Each path is a new rotation, seen through one point. The rows after it are directions, each followed by how far the rotation turns it, in degrees each step (0 if it stays put).
Each turn is a multiple of 5 degrees from 10 to 175, or 0.
Each row of a path follows its step; steps can be skipped.

step 7: [-27.8  18.7 -23.5  -0.7  28.4  16.9  -8.0 -19.0  16.8 -24.1  24.3   4.0
   9.8   2.5   3.7  10.7 -19.3 -15.7 -12.4   0.3   0.5  -2.5  -8.4  35.1
  17.2   3.2  19.4  -0.3  49.0   1.6  13.5  24.7  15.7   7.5  11.5   7.2
  27.7  10.4  28.3]
step 8: [  2.0  21.6  -8.9  27.0  33.0  -3.1 -18.3  29.6  27.0 -12.4  -9.5  -5.4
  10.0   2.6   3.7  17.0   0.8 -10.4 -19.7 -19.1 -11.5  24.0   7.6  20.4
   1.6 -41.3  27.8   0.4  14.3 -23.6  18.5  11.1  29.5  21.2  -9.7  12.8
  -4.6  17.5  16.5]
step 9: [-18.1   7.4  16.8  19.2  19.6   7.6 -14.9   9.3  25.2   1.2  20.5  -4.7
  -2.6 -33.8  16.9  -7.1  12.1 -18.3  -9.0 -24.3  17.0   1.8 -29.3   8.2
   8.1 -10.7 -14.0 -13.5  28.5 -40.4  -1.4  27.0  34.8  -9.5 -18.6  -0.5
  22.4  21.0  -3.0]
step 14: [ 13.3 -17.4  -7.7  22.0  52.9   1.4 -31.7  16.2   4.8 -20.1  42.9  -4.5
  11.3  -3.3 -25.2   0.5 -11.4 -10.5 -19.1   1.4   0.0  15.2  -1.0  32.8
   7.8  12.5 -18.8 -13.2  10.5 -10.7  11.3  19.7   6.2  -8.3  10.7  17.7
  23.3  -0.3  -9.2]
step 15: [ -8.8 -19.6  24.9  10.9  41.6   6.0 -24.4  34.2  29.3  15.9   1.2  13.9
  30.8  -1.7  -8.5  -3.7 -19.0 -13.9 -16.9 -15.6   0.4  29.4   2.9 -10.7
 -13.7 -34.9   6.5 -15.2 -10.8 -14.7  20.8   2.2 -13.4  -2.6 -13.3   0.8
  31.7   4.3 -11.0]
step 16: [-31.9  -8.9  13.1 -22.5  32.0  25.5   6.6  -6.3  13.3  10.8  30.7  36.8
   1.2  -4.2  -4.6 -13.7  -8.4 -13.3 -10.7  -4.7  22.7  -1.2  -1.7  14.8
   4.2 -10.6  -2.9 -19.2  41.1 -16.5  23.4  18.3  -5.3  -5.5  12.8 -17.5
  41.6  -4.7  -4.0]
step 19: [ 11.8  11.5 -25.8  25.3  54.3  -7.4   5.4  10.7 -18.8   7.3  -4.8  -1.7
  -2.7  -7.0  15.6 -15.5  -2.3  -1.5  -9.2 -25.0 -10.0 -10.6  -1.1  11.6
 -22.4 -29.7 -20.7   0.0  23.4 -19.8  22.6  11.0  29.0   2.9  -1.2  29.1
   8.4  21.4 -24.8]
step 21: [ -7.0   3.9   8.0  14.4  26.6  11.9 -10.6  41.2 -12.5  16.3  39.7 -13.6
   5.7  16.8  15.6  -2.7  -8.0  16.4   8.8 -20.6  28.5 -14.9  24.7  18.2
  -7.3  -9.0 -24.6 -11.9   2.7  10.6  28.7  22.0 -11.5 -15.2  23.2   4.0
  24.7   4.2 -26.6]
step 22: [-24.5   4.3  10.4 -25.9  13.0 -14.5   3.4  25.5  24.4   5.1  14.6  24.2
   1.9 -10.8  -2.6  12.4 -24.4  29.1  -5.7 -27.2  26.2  -1.7   7.4 -16.6
 -12.8 -34.6   3.4  14.8 -12.6  11.1  15.1   1.6 -16.9  18.8  22.0  24.1
  34.4   8.7 -25.4]
Directions:
[  6.9  -0.9  -3.9  -1.0  -3.4 -11.6  -1.7   6.1  -2.8   7.2  -2.7  -4.1
   6.4  14.5   4.3  -8.3  -7.4   1.0  -6.6  -8.8  -5.6   2.4   7.3   0.6
 -12.1 -10.5   8.7   7.0  -2.5 -11.5  -3.9  -2.8  -4.8   0.0  -0.3  -1.4
  -5.3   0.2   1.6] => 160
[  3.3  -2.8  -0.7   6.1  -5.5   5.1  -7.5  -4.2   1.4 -11.3   9.3  -6.1
  -8.0   3.2  -4.6  -1.7   0.3  13.8  -0.8  -8.2   0.0   1.2   6.4 -16.4
 -12.3  -1.3  -3.9   2.3   5.0   9.8  -2.8   4.1   1.0  -4.7  -0.7   5.1
   0.1  -5.1  -6.0] => 40
[ -5.7  -6.2 -10.9  -6.0  -1.8   4.0   7.9   4.5   6.8  -0.7 -10.6   1.1
  -8.1 -10.1   0.9 -15.1   1.2   2.7   0.2  -1.3   4.0  -4.6 -13.3  -5.7
  -2.8  -9.6  -2.6   4.2   3.0  -9.3   2.6  -5.8  -1.5  -4.4  -3.9   2.3
   5.3  -4.4  -7.2] => 110
[ -6.4   8.1  -1.8  -6.2   2.6 -10.9   3.7  -7.3  -2.6  -7.6  -6.8  -3.3
   3.6   3.9  -4.6  -3.3  -9.7   0.9   4.7  13.7  11.9   5.5   2.4  -5.3
 -11.1   6.4  -5.1  -4.2   4.7  -4.0   9.3   0.6   3.0  -2.4  -4.4   4.7
  -8.3   6.3   2.2] => 60
[ -2.0  -3.1   1.1   1.7  -1.6   6.9  -5.4  -8.4  -2.7  -7.8   2.2  10.8
   1.8  -1.7  -8.0  -2.4   5.2 -11.9  -3.4   3.2  -0.2  -2.9   2.3  -2.0
  -6.6 -10.1  20.3  -6.1   1.6  -3.4   7.9   2.9   3.8  -4.4  -6.4  -2.5
   1.8  -5.9  10.2] => 40
[  4.9   8.4   4.2  -6.0   4.6   5.6  -1.6  -3.0  11.3   3.3 -13.1   0.7
  -8.1  12.6   2.8  -1.4  -3.6  -4.0   3.9  -7.9 -13.4  -0.8  -3.1   1.7
  -2.9   3.1  -5.5  -7.3  12.7   3.8   3.5   4.4   3.7   3.9  -7.1  -3.1
   2.6  -6.5   6.0] => 35
